128 stands for zero in the data rows.
Here is a table of points, one per row:
[107 105 120 147 120 154 130 114 114 102 114 183 106 105 130 155 154  91
 138 119 163 116 148  88 139 141 140 160 161  91 113 137 120 144 116 114
 165 130 168 157 137 129 123 190 158 160 155 148]
[ 90  89 141 160 159 144 126 130 122 135  55  93 120 132 124 115 104 148
 134 163 159 136 124 115 122 101  92 128  99 116 192 138 139 126 135 101
  98  82 161 118 137 116 145 165 139 122 104 107]
[131 121 130 140  92  99 121 121 148 137 100 144 153 164 132 168 106 126
 132 156  78 159 171  76 116 104 134 120 149 119 129 143 157 108 151 131
 100 128 113 129 127 116 142 168 131 153 111 102]
[122 111 127  77 107 115 109 145 117 165 132 134 104 127 131 121 134 158
  99 164 168 133 100 172 118 140 107 148 120 162 142 131  89 122 140 154
 108 143 115 147 130 165 146  99 206 137  99 126]
[148  91 123 135 128  93 116  83 109 144 145 121 132 173 139 114 124 147
 110 141 155 143  93 154 175  93 133 150 146 106 108 181 125 104 123 116
 126 117 103 190  94  99 101 143  77  78 149 127]
[111 112 117 144 112 142 150 154  99 114  98 144 119 137 133 127 109 116
 121  93 128 120 125 156 138 140 147  98 167 120 144 118 108 107 177 116
 103 104 120 116 103 124 158 107 110 103 136 143]
[109 150 135  81 140 109 124 121 134  85 106 105 127 141  79 115 111 109
 124  93 148 136 121 111  55 167 109 154 160 120 170 125 110 120 158 126
 124  96 126 141 114 186 108 131 107 161 118  94]
[175 163 115 155 116 123 146 137 125 111 122 132 102 162 103 116 138 112
 127 154 146  82 131 101 124 120 131  95 168 127 151 120 122 145 121 120
 123  80 115 100 180 106 123 128 125 127  95 137]
[112 121 183 120  89 146 124  81 154 152 128 174 127 112 116 142 157 140
 166 141 177 142 142 129 106 112 168  88 114 111  86 137 142  99 135 158
 146 109 135  91 139 132  92 130 127 112  91 136]
[117 132 129 102 175 121 126 153 138 167 131 160  42  84 164 122 121 184
 168 129 105 103 118 130 126 125 128 136 152 126 136 123 104 106 132 110
 110 157 107 119 138 158 125  94  95 131 163 128]
[120 162 147 152 137 151 181 147 138 142 171 114 160 146  73 143 109 131
 129 146  82 112  89 104 160 132 129 144 132 105 117 148 106 125 143 101
 164 134 171 115 162 141 110  84 119 101 117 104]
[105 123 105 100 113 108 132 135 159  98 138 106  77 141 117 115 126 118
 148 144 112  96 152 147 121 136  97 135  99  92 119 166 117 107 119 150
 147 119 161  69  81 105 139  99 170 137 181 151]
[125 152 137 100 135  89 131 131 129 102 135 137 143 113 148 165 121 107
 135 126 148 115  82 119  75  79  87 132 136 168  81 122 164 157 107 106
 105 136 136 114 126 157 122 101 133 128 148 150]
[123 180 172 115  96 129 132 143 139 148 123 139 161 147 185 106 120  89
 131 167 121 138 120 149 140 142  99 150 135 124 139 105 135 162 124 114
 178 103  99 134 144  94 139  95  97 157 136 113]
[ 98 130 150 132 133 146 127 105 129 153 121  65 103 112 130 170 151 117
 115 120 151 128 149 137 147 122  75 134 145 108  88  84 112 144 151 111
  91 138 105  88 128 152 100 108 172 105 139 109]
[162  91 147  79 151  87 136  94  94 179 132 144 129 145 137 112 135  99
 125 116 114 130 143 146 119  80 116 106 127 110 147  93 112 155 156 111
 165 175 136 131 128 153 162 149 128 115 123 109]
[164 149 161 166 139 136 169 186 105 158 142 118 128 187 112 170 131 116
 134 129 141 135 103 177 119 132 148 134 103 135 108  94 145 126 136 189
 122 125 135 174 114 147 139 164 135 129 138 119]
[116 104 155 131 120 147 172 142 163  84 108 111 145  87  95 130 184 119
 136 153 152 139 135 117 145 135 118 149 147 156 168 115 163  98  92 120
 174 168  76 111 152 147 163 136 117 128 128 134]
[123 136 126 141 147  95 145  95 150 126 104 161 101 171  70 159 118 136
 134  65 101 149 160 167 124 146 108 140 109 154 139 100 139 143 121 100
 127 131  93 117 170 142  81  82 138 138 145 143]
[134 122 157  99 154 135  95 138 142 121 112 114 109 110 120 133 163  98
 109 150 118 157 151  98 137 147 129 119 139 141  96 146  78 129 137 111
 162 111 134 136  79  95 145 152  98 145  82 158]
[ 72 127 125 149 121 102 146 173 102 124 135 148 132 104 100 106 171 122
 133 133 109 147  92 141 122 114 100  89 122 113 147 138 123 169 130 130
 144 103 115 125 122 126 126 154 130 109 115 113]
[102 149  87 150 145 122 138 101 161 145 100 120 129 145 154 103 151 142
  97 162 126  90  87 153  94 144 123 135 134 161 144  82 145 126 107 108
 128 198 152 127  93 108  99 151 116 128 109 101]
[163 107 112 156 118 110 103 120 138 134 107 128 157  79 123 150  85 133
 132 136 130 123 113 138 155 163 126 112 145  95 144 172  97 149  94 182
 118 117 160  99 134 146 156  89 101 125 139 130]
[139 107 132 139  90 152 148 118 137 123 176 150 154  82 138 146 106 144
 132 145 133 133 158 143 102 174 122 158 135 134 151 100 117 125 158  95
 119 134 117 105 112 103  96 108 152 165 141 146]
[116 110 159 158  95 155 118 105 139 132 150 137 124 180 124  73 137 129
 142 142 133 137 183 133  99 169 107 111 147 158  73 117 140 140  95 126
 115 110 159 149 145 138 153 147 109 132 172 122]
[105 194 158 150 134 131 118  92 158 123 148 108 116 108 149 154 128 133
 141 136  86 140 138 118 127 149 127 132 152 130 137 169 102 119 145 164
 109 149 111 152 151 128 141 148 158  80 117 150]
[144 152 134 131 126 163 123 126  86 147 116 150 146 124 124  86 125  91
  96 106  93 120 105  97  88 165 129  95  96  90 145 129 141 101 125 151
  94 167 107 134 138 130  89 130 127 135 186 138]
[127 114  90 110 114 138 120 182 192 138 122 138 143 107 128 138 123  82
 156 113 148 131 141 120 149 137  87 135 130 152 140 138 138 114 163 147
 116 127 147 127 122 136  95 123 137 105 133 133]
[140 113 144 192 130  83 112 150 144 129 140  75 126 131 133 101 113 126
 125 133 119 139 114  83 141 133 177 134 125 148 150  92 123  93 149 131
 156  83 137 126 104 180 131 117 118 113 135 161]
[104 147 133 109  85 138 127 140 135 146 129 109 175 120 105 144 120 142
 154 123  91  53 181 137 121 129 117 112 131 104 149 125 120 132 116  95
 140  99  93 176 116 130 127 157 113 104 112 212]
[203  87 106 116 142 119 144 153 135 128 153  92 127 131 152  81 136 145
 147  92 107 140  75 171 148 133 128 113 154 117 102 166 149 124 130 110
 132 161 125 120 125 125 113 148 134 178 100 121]
[164 107 156  76  96 147 124 130 114 105  92 109 106  94 144 143 112 127
 130 103 113  96 114 139 118 121 173 138 153 150 122 160 123 110  81  87
 122  99 137 119 118  88 144 134 116 116 156  76]
[117 119 141 147 136 123 169 126 139 125 151 125 163 125 133  96  93 108
 109 109 158  93 132 125 149  73 181 133 111 142 139 175  95 141 129 163
  95 150 130 154 131 127 128 142 119 168 124 123]
[118 121 109 133 126 140 149 126 103 133 160 141 123 149 129 145 119  96
  79 159 122 166 136 115 150 109 178  71 119 135 139 162 168 114  93  97
 101 148 146 184 130 133 117  99 136 139 113 156]
[174 159 116 150 108  93 113 156 135  57 117 112 138 131 158 131 133 144
 116 129 148 142 146 140 119 108 113 114  71  98 119 136  96 104 168  91
 115 146 119 126 168 130 136 109 124 111 131 143]
[127  87 124 155 145 165 138  83 130  98 154 121 149 111 129 147 131 112
 143 126 105 105 128 126 133 139  87 107 102 185  92 113 107  55 131 137
 152  78  96 164 156 135 137  96  98 154 114  98]
[122 132  84  77 140 136 115 101  99 121 175  86  79 123 155 134 109 101
 128 140 122 148  95 154 177 150 169 150  90 153 145 168 169 145 159 140
  91 115 135  71 143 126 144 168 101 118 116 128]
[144 144 137 115 127 112 112 120  77 118 143 137  88  95 119  92  71 156
 120 134 127 155 146 136 148 104 100 164 108 140 125 107 141 132  99 144
 122 125 160 124 139 105  87 158 155 126 123 120]
[118 147 150 120 121 105 127 132  93 140 147 127 151 126 141 137 127 164
  99  85 173 109 132 113 171 143  90  96 126 128 131 134 115 102 109 117
 141 120 162  96 105 113 164 161 123 134 117 134]
[158 153 109 117 150 120 139 114 116 150 160 156 114 124 119 116 179 146
 130 103 110  97 114  94 121 133 136 183  98 122 135 141 169 135 133 147
  75 106  85 149  88 151 143  70 145 117 112 129]
[135 134 103 116 117 126 167 121  77 159 101 101 150 144 183 125 152 173
 131 107 125 157 135 137 127 110 124 127 131 152 108 113 134 156 155 187
 117 168 176 158 105 119 131 102 140 135 131 171]
[132  88 134 111 175 161 114 125 188  77 131 164 123 123 123 141 113 143
  70 132  86 146  84 141 114 111 145 135 141 108 142  99 138 123 124 139
 122 120 140 100 139  87 148 137 154 120 110 157]
[114 137  98 112 122 120  89 154 126 165 173 111 123 170 132 163 127 137
 129 105 151 128 144 102 103 102 131 151 125 121 140 129 138 143  98 186
 109 149 133 143 175  96 120  90  91 116 124 119]
[126 109 141 157 117 163  85 114 136 129 136 123 119 120 114 130 134 119
 146  89 145 112 130 120 100 138 136 110 129 137 149 154 156 180 143 128
 145 148 131 130 111  87 117 118 150 141 128 128]
[109  96 132 110 128 139 111 146  84 124  85 133 124 162 113 117 114 111
 149 151 119  98  84  89 143 115 122 163 120 142 107 133  82 128 109 128
 119 159 107 116 127 130 111 107 120 132 106 161]
[149 176  84 137 108 181 151 145 153 156 133  90 124 114 115  98  68 119
 111 127 150 138 134 140 103  98 123 145 108 100  82 104 149 121 114 123
 185 152  96 141 110 146 152  78 107 105 126 126]
[145 132 103  98 141 128 137 115 163 161 123 108 141 126 104 111 140 175
 112 170 128 140 119  83 139 135 145 105 108 168 137 103 111 167 140 148
 143 122 113 121 120 109 129 170 146 122 198 120]
[119 100 122 125 129 108 138 121 131 121 124  94 135 114 169 138 143 164
 100 117 102  88 122 123 152 156 149 124 114  92 103 116 151 163 118 153
 189 105 112 140 137 157 104 108 138 137 125 109]
[140 162 122 128  95 138 104 113 154 136 128 142 149 134 134 114 198 136
 110 104 115 158 126 148 152  82 135 133  81 112 139  94  99 145 103 117
  87 117 147 120 119 138 138 172 105 159 100 116]
[145 114 107 133 162 142 142 146 126  98 139 180 139 157 187 122  96 128
 170 112 136 177 152  92 128 159 144 144 138 112 178 113 123 157  69 122
 126 157 137 112 107 127 113 138 142 105  93  90]
[113 150  92 157 199 132 100 135 111 146  99 130 165 128 137 132 136 111
 148 118 142 156 154 165 115 126 161 138 159 132  81 159 124 114 128  79
 141  85 119  87 163 108 151 153 168 138 140 116]
[108 112 111 156 130 156  81 116  75 101 121 185 132 111 106 153 131 145
 100 149 110 116 168 150 119 117 134 129 159 160 123 123 160 122 154 130
 155 142 110 110 102 171 120 165  83 135 144 106]
[102 151 155 120 149  67  90 132 119  74 101 159 133  98  72 120 142 119
 187 127 155 140 147 121 151 151 171  78 112 103  92  95 151 110 142 126
 118 142 159 180 144  91 161 111 146 119 137  92]
Along one direction, these points spread out more than along any other. Take the direction at right angles to it along which they spread out most. Go by this last direction. Where along it does each point below lie, from 0 to 99? 50 is the average, and the first point above lies past it. One standard deviation of the points above along it is 16.
[118 147 150 120 121 105 127 132  93 140 147 127 151 126 141 137 127 164
  99  85 173 109 132 113 171 143  90  96 126 128 131 134 115 102 109 117
 141 120 162  96 105 113 164 161 123 134 117 134] -> 67
[112 121 183 120  89 146 124  81 154 152 128 174 127 112 116 142 157 140
 166 141 177 142 142 129 106 112 168  88 114 111  86 137 142  99 135 158
 146 109 135  91 139 132  92 130 127 112  91 136] -> 52
[105 123 105 100 113 108 132 135 159  98 138 106  77 141 117 115 126 118
 148 144 112  96 152 147 121 136  97 135  99  92 119 166 117 107 119 150
 147 119 161  69  81 105 139  99 170 137 181 151] -> 38
[109 150 135  81 140 109 124 121 134  85 106 105 127 141  79 115 111 109
 124  93 148 136 121 111  55 167 109 154 160 120 170 125 110 120 158 126
 124  96 126 141 114 186 108 131 107 161 118  94] -> 32
[119 100 122 125 129 108 138 121 131 121 124  94 135 114 169 138 143 164
 100 117 102  88 122 123 152 156 149 124 114  92 103 116 151 163 118 153
 189 105 112 140 137 157 104 108 138 137 125 109] -> 40
[148  91 123 135 128  93 116  83 109 144 145 121 132 173 139 114 124 147
 110 141 155 143  93 154 175  93 133 150 146 106 108 181 125 104 123 116
 126 117 103 190  94  99 101 143  77  78 149 127] -> 77
[134 122 157  99 154 135  95 138 142 121 112 114 109 110 120 133 163  98
 109 150 118 157 151  98 137 147 129 119 139 141  96 146  78 129 137 111
 162 111 134 136  79  95 145 152  98 145  82 158] -> 67
[144 144 137 115 127 112 112 120  77 118 143 137  88  95 119  92  71 156
 120 134 127 155 146 136 148 104 100 164 108 140 125 107 141 132  99 144
 122 125 160 124 139 105  87 158 155 126 123 120] -> 65
[113 150  92 157 199 132 100 135 111 146  99 130 165 128 137 132 136 111
 148 118 142 156 154 165 115 126 161 138 159 132  81 159 124 114 128  79
 141  85 119  87 163 108 151 153 168 138 140 116] -> 66
[114 137  98 112 122 120  89 154 126 165 173 111 123 170 132 163 127 137
 129 105 151 128 144 102 103 102 131 151 125 121 140 129 138 143  98 186
 109 149 133 143 175  96 120  90  91 116 124 119] -> 44
[102 149  87 150 145 122 138 101 161 145 100 120 129 145 154 103 151 142
  97 162 126  90  87 153  94 144 123 135 134 161 144  82 145 126 107 108
 128 198 152 127  93 108  99 151 116 128 109 101] -> 51
[162  91 147  79 151  87 136  94  94 179 132 144 129 145 137 112 135  99
 125 116 114 130 143 146 119  80 116 106 127 110 147  93 112 155 156 111
 165 175 136 131 128 153 162 149 128 115 123 109] -> 62
[125 152 137 100 135  89 131 131 129 102 135 137 143 113 148 165 121 107
 135 126 148 115  82 119  75  79  87 132 136 168  81 122 164 157 107 106
 105 136 136 114 126 157 122 101 133 128 148 150] -> 33
